Each row is where one point has got to under a steady rotation. How many steps took it there?
The counts run from 0 to 1054.
[120 152 121 161 115 172 100  96 130 113  96 100 104 125 106 115 129 115
 135 154  98 129 102 112 126 113 102 125 196 129 108 127  96 151  94 144
 114  98 180 106  95 163 153  90 150 151 108  88 154 125 103 100 135 118
 182 109 114 105 149 153 157 128  99  93 144 121 118]  348
[131 132 144 200 147 126 128 132 157 123 144 123  83 143  85 150 130 116
 189 176  80 131 121 126  91 133 109  98 142 127 137 155 113  84 154 135
  99 147 185 137 131 144 164 124 121 161  86  97 157 133 117 143  79 104
 125 116 177 116 109 155 160 154 132 122 120 140 118]  651
[120 148 123 178 110 179  95 146 139 111 145  82  78 128 112 153 149 119
 153 138  54 142 103 111 135 133  99 124 179 136 104 159 106 125 122 133
 113 131 181 115 106 163 176  99 131 160 113  92 128 145 121 114 129 122
 154  97 106 114 139 146 155 108 121 110 159 168 110]  599
[144 167 123 165 141 157  98  92 124  86  91 114  99 125 114 124 138 117
 135 173  89 119 108 127 120  91 140 132 140  81 113 170 114 103 129 143
 118 134 190 106 102 174 138 126 139 170 125  62 158  97 119 129  96 167
 157 101 147 121 130 164 158 165 131 126 128  85 107]  336
[131 168 131 138 128 161  97  75 113  98 119 120 120 103 122 131 141 114
 116 151  84 128  79 125 137 114 130 139 184 106 111 168  84 123 120 157
 109 129 202  97  84 170 146 100 150 158 130  76 158 125 120 129 118 153
 154  86 121 108 150 158 158 136 148 117 136 105 127]  916
[110 134 122 145 129 160 111 111 141 122 117 120 126 114 109 114 112  89
 119 161 124 119  96 127 126 109 141 109 143 116 113 126 106 124  96 160
 100 137 215 103 129 167 150 104 122 157  94  65 176 111  75 145 121 125
 157 130 169 118 158 176 129 110 126 105  96  99 138]  748
[115 150 128 165 120 146 125 152 137 124 168 117  91 126 100 154 145 108
 144 176  64 124  91 130 114 151 135 106 157 127 106 125  95  99 157 176
 113 132 174 123 134 154 174  79 127 161 102  84 149 147 110 175 113 101
 132 106 142 131 134 164 146 104 148 143 124 153 135]  34
[121 161 112 156 142 148 134  88 116  69 146 148 126 119  75 154 145 101
 151 181  75 116  95 143 115 137 106 155 165  72 113 164 116 103 168 176
 129 113 192 136 126 151 146 100 151 152 118 102 131 136 113 147 107 141
 129 112 136 112 157 153 169 147 138 143 119 130 110]  446
[131 156 151 172 140 150  90  82 146 104 145 114 119 153 126 134 145 130
 163 141  81 140  80 141 139 133 106 112 178 119  92 179 130  94 119 136
  96 109 210 131 103 184 159 125 115 158 115  98 125 140 120 112 119 134
 127 105 150 126 143 153 181 169 135 100 159 110 128]  952
[117 112 115 170  99 157 134 151 160 101 124 100  95 137  98 121 123 104
 121 177 106 117  95 166 128 132 149  89 148 109  98 140 116 116 108 164
 131 127 179 129 120 181 163 102 141 166  90  63 151 103  77 155 125 122
 152 131 155 131 137 171 130  89 133 143 102  96 118]  330
[141 134 111 161 143 164 104  93 167  98 132 114 126 147  83  99 128  96
 164 169 130 130  93 121 125 128 120 100 159 131 115 136 126 132  86 169
 105 113 224 130 137 163 169 111 103 151  99  95 140 139  92 104 117 124
 160 153 165 127 167 156 159 132 113  99 135 112 113]  785
[133 142 120 167 152 117 115  92 126  76 124 131 113 129  84 154 126 126
 145 162  91  95 111 144 100 113 122 136 166  82 143 176 104  90 147 147
  98 148 193 129  96 159 130 103 140 144  87  94 151  95 100 145  94 148
 119 108 152 121 122 151 160 139 156 139  99 100 119]  1026
[127 116 101 168 127 120 146 108 133  89 144 140  99 126  57 156 122 108
 142 153 101 106 112 153  99 148 102 128 206  75 130 140  95 143 119 159
 127 113 174 146  94 151 160  74 156 143  88  99 146 102 105 119 135 111
 152 127 113 108 146 152 152  95 124 135 119 124 112]  730
[120 159 152 177 126 153  72 113 134 134 125  89  92 134 129 142 134 119
 166 147  78 127 102 104 129  97 109 114 160 146 106 152  93 106 110 124
  83 147 207 113 107 147 162 116 124 165  97  82 163 126 102 110 104 107
 149  82 135 113 115 149 154 139 132  87 144 131 136]  181
[ 94 169 117 143 122 164  73 116 126 108 140 107  92  92 144 147 149 128
 148 175  68 123  93 139 140 110 131 127 136 113 111 129 103 111 124 137
 116 159 199 111 131 161 148 128 133 164  96  82 161 121  67 159  98 106
 136  84 129  76 135 150 145 108 149 116 124 131 126]  431
[115 145 114 179 155 151 101 135 172 108 155  88  88 133 101 137 162 126
 173 176  94 118  88 139 121 145 119  96 146 139 112 144 134  95 130 161
 108 122 205 147 149 165 162 116 100 151  96 100 125 151 106 133 100 104
 127 132 153 125 139 147 160 120 141 119 149 151 116]  533
[120 175 127 169 123 181  86 113 111  83 135 110  95 107 124 149 140 104
 162 156  61 147 106 107 137 123 100 148 153 100 118 165 111 115 136 141
 104 136 195 108 112 154 161 104 147 154 131  80 137 138 133 132 110 144
 148  89 127  86 158 152 164 136 124 103 141 150 112]  721
[134 132 112 177 159 112 108 146 128 108 156 126  98 125  98 173 126 111
 157 146  82 119 109 136  96 148 121 104 167 118 128 143 125  88 131 184
  95 145 186 131 152 146 181 103 108 152  89  85 157 117 120 160  94 101
 127 144 157 132 121 178 154 115 149 120 119 157 138]  691
[105 131 111 168 134 108 109 111 101 128 159 114 104 122  95 155 133 109
 148 125  81 124 101 159 127 142 104 131 180  90  97 131 114 118 145 154
 104 101 206 143 111 141 161 103 125 133 145  85 129 104 123 119 137 104
 147 146 116 104 160 176 167 172 109  97 138  98 155]  507
[151 156 139 170 113 142  92 119 123 120 147  96  78 118 130 137 153 128
 136 134  64 135  97 142 141 117 132 115 173 118  99 182  97 105 137 141
 110 137 180 105  90 173 170 111 138 172 138  75 153 118 120 122 122 139
 146  95 107 136 125 155 167 132 136 110 156 118 136]  794
[112 137  94 157 132 129 134 141 140 108 134  97  99 113  84 134 133 102
 122 161 116  89  99 161 113 132 164 111 147  96 117 119 102 124 118 192
 125 133 193 124 124 153 159  88 122 149 116  57 148  90  83 143 109 121
 162 154 145 123 150 171 131 112 115 131 117  86 147]  374
[124 171 121 148 149 124 109  89 135 101 118 108  96 100  91 129 154 138
 159 175 113 109  83 143 116 102 142 112 160 121 137 133 104 115 108 161
 122 147 214 124 118 157 132 122 137 150 119  98 182 108  63  95  76 109
 136 119 126  93 131 134 164 123 135 114 139  88 131]  751
[125 133 106 186 143 133 106 144 135 126 157 107 116 133 108 144 126  98
 154 137 105 120 105 153 128 130 128  96 126 104 106 139 144  96 120 169
  99 134 222 138 146 155 174 114  98 152 102  61 132 112 108 149 113 121
 143 154 176 136 162 187 151 143 122 100 114 108 150]  1032
[124 144 115 131 148 122 133  93 127  85 137 139 115 108  98 153 142 117
 128 171  91  96  75 154 109 141 138 124 183  81 124 149  92  99 144 176
 109 130 183 122 112 159 145  91 143 146  98  84 160 110 101 159 104 125
 109 112 143 123 144 154 156 107 171 160 109 130 125]  982
[ 97 114 130 174  94 162  93 143 123 130 138 119 104 138 114 135 119  99
 137 133  69 147 107 133 151 128  94 124 187 111  87 149  99 141 115 124
 123 114 198 120  95 160 176  81 142 158 119  68 132 127 106 130 168 109
 165 103 108 109 155 172 147 122 108 114 115 128 128]  514
[117 135 110 188 117 173 100 154 145 106 133  82 100 145 119 125 128 107
 140 153  92 131 110 148 140 116 140 103 112 117  92 148 147 114 111 160
 113 125 205 126 134 167 176 121 104 180 124  53 125 120 113 132 128 135
 156 142 160 132 155 175 138 141 117 102 119 101 140]  213
[129 125 121 153 125 145 119  91 114  96  93 121 120 127 104 132 113 107
 110 167 103  99 107 142 123 111 135 122 172  75 109 144 100 133 105 151
 121 120 183 125  82 181 146  90 139 165 102  60 158  83 102 138 119 146
 166 119 144 116 139 177 137 140 127 118 102  63 127]  458
[114 136 129 183 149 125  98 121 130  88 162 136  99 129 127 164 128 128
 178 165  77 139 101 152 119 122  82 114 149 113 107 130 142 102 127 134
 106 141 199 140 144 153 155 135 131 152  87 115 151 123  92 156  96  76
 109 110 153  88 118 166 165 125 150 102 112 149 122]  930
[119 108 114 184 138 116 122 135 141 126 143 115 104 145 110 136 108  98
 138 148 116 122 108 166 115 126 134  93 151 102 102 129 118 108 104 158
 100 127 204 143 126 157 168 114 106 157  99  64 150  88  92 150 122 107
 146 154 169 137 129 191 139 140 118 117  98  90 161]  334
[133 144 141 150 100 172 102  81 119 116 103 133 108 127 124 114 109 104
 132 163  94 148  89 111 124 115 133 120 188 121 101 142  91 131 104 148
 124 132 176  95  95 167 154 109 164 173 111  77 175 130 105 122 122 111
 173  81 123 114 135 169 160 125 117  97 120 132 116]  1045
[ 86 121 109 177 127 141 119 132 137  96 129 103  84 134  98 152 137 128
 149 171  85 109 103 169 118 129  90 112 182 105 100 107 113 146 110 129
 139  88 165 142 111 169 155 107 144 142  91  99 137 124  72 124 141  80
 141 110 101  85 132 144 147  91 109 119 119 133 107]  767
[138 145 129 164 120 170 123  87 111  83 132 173 119 119  93 122 110  80
 162 152  82 165  95 118 114 129 106 141 179  88 111 165 116 130 125 150
 120 128 205 113 122 149 157 104 163 156 125 105 155 136 124 140 124 125
 153 113 131 107 165 161 168 141 131 105 109 142 109]  887
[133 152 127 159 109 172  75 126 134 126 126  74 104 131 140 138 145 124
 131 134  65 132  89 131 146 135 127 126 169 134  95 157 107 112 108 151
  94 138 197  97 110 170 181  98 110 153 123  60 137 132 128 123 130 130
 165 112 128 130 142 165 152 118 121 101 153 145 139]  96
[135 115 125 175 133 133 131  95 142  98  92 110 107 144  69 137 125 123
 136 182 100 102 105 124  89 135 101 111 215 112 116 124  94 143 102 163
 121  86 161 125  92 172 150  77 146 152  86  87 154 120 117 102 121 110
 164 120 127 126 123 152 155 119 106 121 141 122 101]  36
[126 129 109 156 114 152 155 127 152  98 127 135 103 128 100 121 125  91
 131 199 103 121  87 155 109 125 156  97 170 108 112 135  95 124 120 178
 140 130 174 118 124 176 163  97 153 167 103  69 173 119  78 150 121 121
 152 127 157 136 138 179 141 101 139 158 105 127 105]  983
